(in the rows, 128 means zero)
A single turn carries every row of the set below to another of its rows. Some are shown first; where does it send the rows asked next?
tul: [115 118 137 136 128 125 155 122 136 114 124 136 121 115 148 130 101 120
 120 145 175 164 142 175 136 123]
laso: [133 127 146 147 129 129 146 168 144 134  99 106 110 134 123 118 104 115
 133 124 140 182 128 160 120 116]
Nutun: [121 124 137 109 130 128 100 156 106 107 122 139 127 117 104 114 142 136
 168 142 145 107  99 131 116 144]
sez: [126 137 134 122 124 114 136 134 124 137 118 141 108  98 113 126 162 122
 124 136 166  88 120  99 140 137]
zapu: [134 115 130 171 138  97 133 163 134 131  67 127 117 148 139 154 115 118
 125 123 131 143 125 148 137 125]
Pidak: [150 117 112 169 121 102 133 111 130 133  83 135 140 123 140 159 111 117
 115 135 138 164 147 148 132 115]
lop: [144  97 139 161 118 109 142 130 135 135 108 123 134 118 139 132 109 112
 129 150 161 174 141 160 123 118]
Lotog: [116 133 112 123 156 123 142  90 136 167 125 109 134 135 129 131 142 135
 121 106  93 109 114 138 133 109]
Rofe: [108 172 124  99 138 124 115 132 128 104 125 111 132 116 132 108 119 144
 153 145  90 123 119 153 122 120]
bazu: [129 127 154 104 133 110 113 171 110 104 123 142 134 112 119 113 139 143
 154 150 128 111 120 141 128 155]
Zubak: [145 131 102 145 128 129 115  98 120 115 104 149 134 146 138 157  93 130
 120 125 137 170 137 158 128 111]
kuz: [167 124 128 123 119 129 124 115 118 182 132 130 128 144 112 115 132 128
 118 111 139 121 119  97 129 120]
Firu: [114 132 107 138 154 121 124 106 124 151 115  99 128 107 108 142 155 130
 147 116  89 108 109 132 106 126]
nule: [115 107 118 130 144 134 135 105 121 108 121 154 129 135 138 152 101 137
 121 124 153 162 131 181 134 128]
las: [126  87 112 121 140 136 138 121 133 110 129 156  99 145 138 153 103 129
 136 100 130 165 115 129 134 121]
fiz: [154 142 143 114 111 106 136 157 106 133 108 153 126 105 122 119 132 120
 122 137 154 104 142 101 147 148]
gira: [149 141 124 132 121 135 120 109 128 167 141 105 109 121 111 115 148 117
 137 131 137 121 113  94 105 107]
moti: [107 165 123 105 147 129 127 123 133 111 128 104 131 124 146 108 117 131
 155 144  87 121 123 157 122 106]
sudat: [127 121 148 104 137 110 121 170 106  98 116 137 137 106 128 115 130 130
 166 152 112 117 126 147 124 146]
Dofog: [106 124 127 120 140 135 175 133 150 116 115 130  96 109 130 135 109 119
 116 104 139 171 136 149 142 124]
bebo: [103 187 109 116 133 131 110 127 120 103 108 110 124 108 122 121 123 131
 157 138 112 107 117 136 117 126]
pavun: [141 135 107 148 123 116 121 131 133 110  96 150 100 163 158 154  91 120
 126 122 137 145 125 115 141 108]
komis: [160 127 123 128 120 122 120 109 127 185 145 114 124 135 119 119 139 128
 123 117 125 120 117  95 126 120]
Feni: [151 142 145 121 113 105 132 148 118 145 124 144 119 110 126 119 144 126
 116 138 159  97 136  95 147 147]
Vab: [113 140 105 120 151 116 131  95 137 159 126 104 134 119 125 133 140 140
 130 113  77 114 114 138 131 118]

Pidak -> tul
moti -> kuz
Now find these:
Dofog -> pavun
sez -> bebo
bazu -> Vab

A single turn carries every row of the set below to another of its rows. Some are shown first; where does it send the rows asked next?
gavug: [118 136  83 140  80 139 148 126 146 159 104 133 144  69]
deda: [102 145 117 169  97 129 137 121 133 162  98 134 122  69]
Zetu: [116 134 141 135 127 115 118 119 165 135 137 115 118  74]
viga: [128  99  92 177 138 125 145 109 172 172 127 111 142  93]
led: [145 145  94 165 180 119 128 127 144 148 109  98 127 100]
sogi: [167 130  62 156 104 103 141 116 114 145 127 125 133  76]
fad: [142 144  97 149 152 129 142 113 133 156  67 109 130  68]
petu: [147  99  94 191 127 123 134 136 116 170 106 122 143  79]
niru: [166 119  71 125 112 110 126 105 132 127 142 124 144  91]
bira: [136 147 115 149 101 147 164 121 133 143 163 118 139 106]
Bufo: [144 133 136 144 154 120 154 141 144 129  83 114 141  74]
Zaga: [138 146 119 141 159 135 139 115 129 104 103 101 137  89]
nunam: [161 149  78 157 107  96 113  98 133 139 132 133 129 101]
rinur: [166 150  89 123 105 111 128 110 111 154 140 133 121  87]
Nef: [144 159 109 148 107 127 156 111 140 134 166 114 142 108]
Kemi: [122 141  76 126  82 135 151 124 138 146 119 129 154  76]
Suta: [147  87 119 137 141 137 121 129 131 138 142 117 152  95]
zisi: [136 136 106 146 115 102 134 139 174 121 149 102 126  67]
kol: [141 135 117 150 173 136 134 144 148 171 105 124 151 109]
muz: [155 152  84 150 109 112 148 104 163 195 126 119 133  86]
kez: [144 141  85 150 116  91 135 135 170 131 142 100 133  64]
buke: [127 110 114 150 127 148 173 132 122 157 154 109 137  84]
mulov: [136 145 121 165 163 141 146 152 128 157 110 123 151 112]
zonep: [153 137  92 162 118 115 142 109 179 193 131 115 129  87]
gige: [130 147  95 135 156 157 145 126 110 155 102 116 141 107]
foma: [138 125 141 134 111 124 135 130 102 162 106 131 112  86]
mato: [134 132 126 151 143 129 150 127 145 132  68 125 152  86]
kiv: [137 118 130 169 126  97 105 109 150 138 103 126 122 107]

buke -> deda
kiv -> Suta
fad -> led
Now find these:
kez -> Nef
niru -> rinur
mato -> kol
zisi -> bira

A single turn carries every row of the set below to another of its rows. Some are shown first; where does it send the rows asked next?
Vadag: [110 149  94 129 122 133 146 141 116 130 127  98 113 124 136 160]
tefiv: [162 135 135 153 135 105 117 113 106 123 118 140 108 132 157 104]
Tas: [108 131 157 138 123 123 133 149 117  80 140 136 150 124 103 137]
Suked: [141 108 128 105 146 132 128 151 152 141 131 154  96 130 102 105]
mos: [118 160 105 119 127 135 139 136 134 104 117 107 142 137 161 155]
dun: [107 120 155 136 117 119 128 140 117  75 136 135 145 124 102 135]
Fesa: [114 115 160 140 123 123 132 143 118  80 131 135 147 113 107 136]
bazi: [137 110 130 102 144 138 126 160 147 141 132 157 100 130 105 102]
tazu: [158 141 136 140 142 106 106 115 104 114 120 139 113 138 163 105]
rapu: [107 120 159 137 121 122 131 141 116  81 137 137 148 116 107 144]
Lum: [159 138 132 146 132  98 106 117 102 115 124 135 112 134 154 105]
nozi: [165 147 122 117 150 134 128 101 106 135 135 122 123 138 149  98]
zubi: [139 111 127 109 141 134 121 159 147 149 133 153  98 130 104 109]
tomu: [111 150  89 118 120 131 151 138 122 126 132 102 112 127 146 152]
vafo: [138 105 128 100 143 132 125 154 151 145 128 152 102 133  99 109]
dumes: [120 162 107 117 130 135 133 127 134  99 120 112 146 121 160 154]
vor: [164 146 130 149 138 106 110 107 105 122 125 134 115 137 154 109]
gugak: [159 137 137 150 137  99 109 115 101 122 117 142 116 132 152 110]
Duf: [107 120 152 147 119 124 136 139 119  81 139 134 145 117 107 137]
dof: [166 142 138 145 134 108 106 109 102 116 117 137 111 134 159 112]
vig: [166 138 115 126 153 132 127  97 107 137 137 130 120 146 146  98]
Tukim: [112 160  90 112 122 135 146 137 119 126 128 100 109 128 139 145]
gigot: [116 120 131  94 155 141 146 128 160 129 124 145 122 145  99 118]
zuga: [110 154  91 118 128 129 155 139 117 133 131 100 112 126 140 152]
Riza: [135 116 128 110 144 133 131 165 146 150 128 156 102 132  99 107]
rap: [114 115 129  92 155 140 140 138 159 137 119 136 124 149 100 122]
povap: [113 125 161 139 125 122 135 142 121  79 137 136 152 126 101 141]
Pas: [110 121 155 134 122 119 137 144 116  81 137 140 157 122 101 132]
kuv: [121 157 104 114 136 131 137 128 129 105 117 117 139 148 163 162]
falog: [111 126 153 129 132 120 136 141 121  73 140 133 149 123  98 137]
dib: [142 124 159 106 139 137 122 150 118  86 143 149 166 130 123 120]
Mov: [140 115 137  97 140 134 125 160 147 139 131 154 100 142 100 105]
febu: [114 150  94 117 116 125 150 136 120 129 130  99 105 128 133 155]
kav: [150 122 152 115 138 126 136 138 115  83 145 164 160 120 121 117]
venit: [104 123 135  91 151 145 130 136 154 141 120 135 126 145 102 124]
soki: [108 120 159 134 126 126 132 134 120  74 136 135 144 123 104 139]
ger: [164 144 135 148 137 107 105 109 100 117 124 135 116 131 151 109]
dotas: [141 111 127 105 139 123 126 159 150 145 137 149  98 133 100 105]
Mari: [109 149  94 115 121 128 154 141 119 131 127 105 107 130 145 154]
gud: [112 151  96 119 122 130 148 140 124 136 129 105 109 124 137 160]
Vofo: [132 115 128 107 146 127 128 156 149 150 133 159  96 129 104 106]
feviz: [116 156  92 115 122 131 153 135 117 132 130  99 111 125 131 154]
Nidin: [166 143 137 144 140 103 113 110 106 114 127 132 112 140 158 114]
foga: [112 146  93 115 118 130 149 142 117 135 125 102 110 118 137 153]
nik: [143 126 152 114 134 133 131 146 114  84 140 152 165 124 117 116]
ripil: [158 138 137 147 135 106 110 108 102 120 126 142 112 128 158 106]
mis: [139 120 130 106 146 132 127 164 151 146 138 152 103 132 103 103]
tefer: [158 140 119 120 152 131 128 102 105 144 143 136 115 156 147 106]

mis -> feviz
vig -> rap
Now find these:
zuga -> povap
ripil -> Vofo
Suked -> Mari
febu -> dun
kav -> tefer
Fesa -> tefiv
Mov -> Tukim
dib -> nozi
tomu -> Pas
Duf -> gugak

A single turn carries every row of the set below to another of its rows. Some are shown first; where does it send the rows asked next?
tir: [120 136 110 133 116 140 189 112 132 127 113 157 120 141 132 131 120 155
 140]
gopul: [127 136 132 133  86 115 147 135 165 167 156 119 115 111 104 122 140 131
 127]
Kose: [118 108 106 129  97 134 184 128 123 141 128 156 124 117 141 148 125 144
 141]
gakeg: [113 158 146 151  91 136 139 109 154 153 142 137  85 113 129 125 128 130
 119]
luf: [130 155 119 125 133 109 105 142 109 145 137  93 140 115 139  83 116 157
 151]
leke: [136 135 122 136 112 131 199 131 119 146 126 141 142 120 144 128 127 160
 148]
ded: [108 119 105 123 108 115  84 142 104 144 141 114 114  99 149 113 114 134
 143]
sofe: [123 132  99 132 123 142 120 124  87 166 156 114 107 149 142 135 109 103
 148]
ditov: [ 99 141 108 121 138 121  89 115 126 123 118 113 106 139 134  94 102 145
 137]
futi: [139 147 103 130 132 133 133 134  91 172 160  98 130 153 132 118 115 115
 155]
Relu: [126 137 150 143 171 114 124 119 137 117 124 140 143 114 148 116 143 154
 141]
pok: [115 137 168 138 118 124 159 116 167 167 137 107 114 124 133 110 124 139
 125]
mak: [119 133 118 144 142 120 103 119 134 105 132 169 119 107 132 137 147 139
 134]
kefu: [121 142 108 129 145 142 130 114 101 160 142 104 113 172 135 119 104 113
 147]
zem: [133 110 123 131 143 100 118 145 135 129 146 143 152  95 131 131 155 142
 145]

tir -> leke
ded -> ditov
Now find these:
gakeg -> pok
sofe -> kefu
zem -> mak

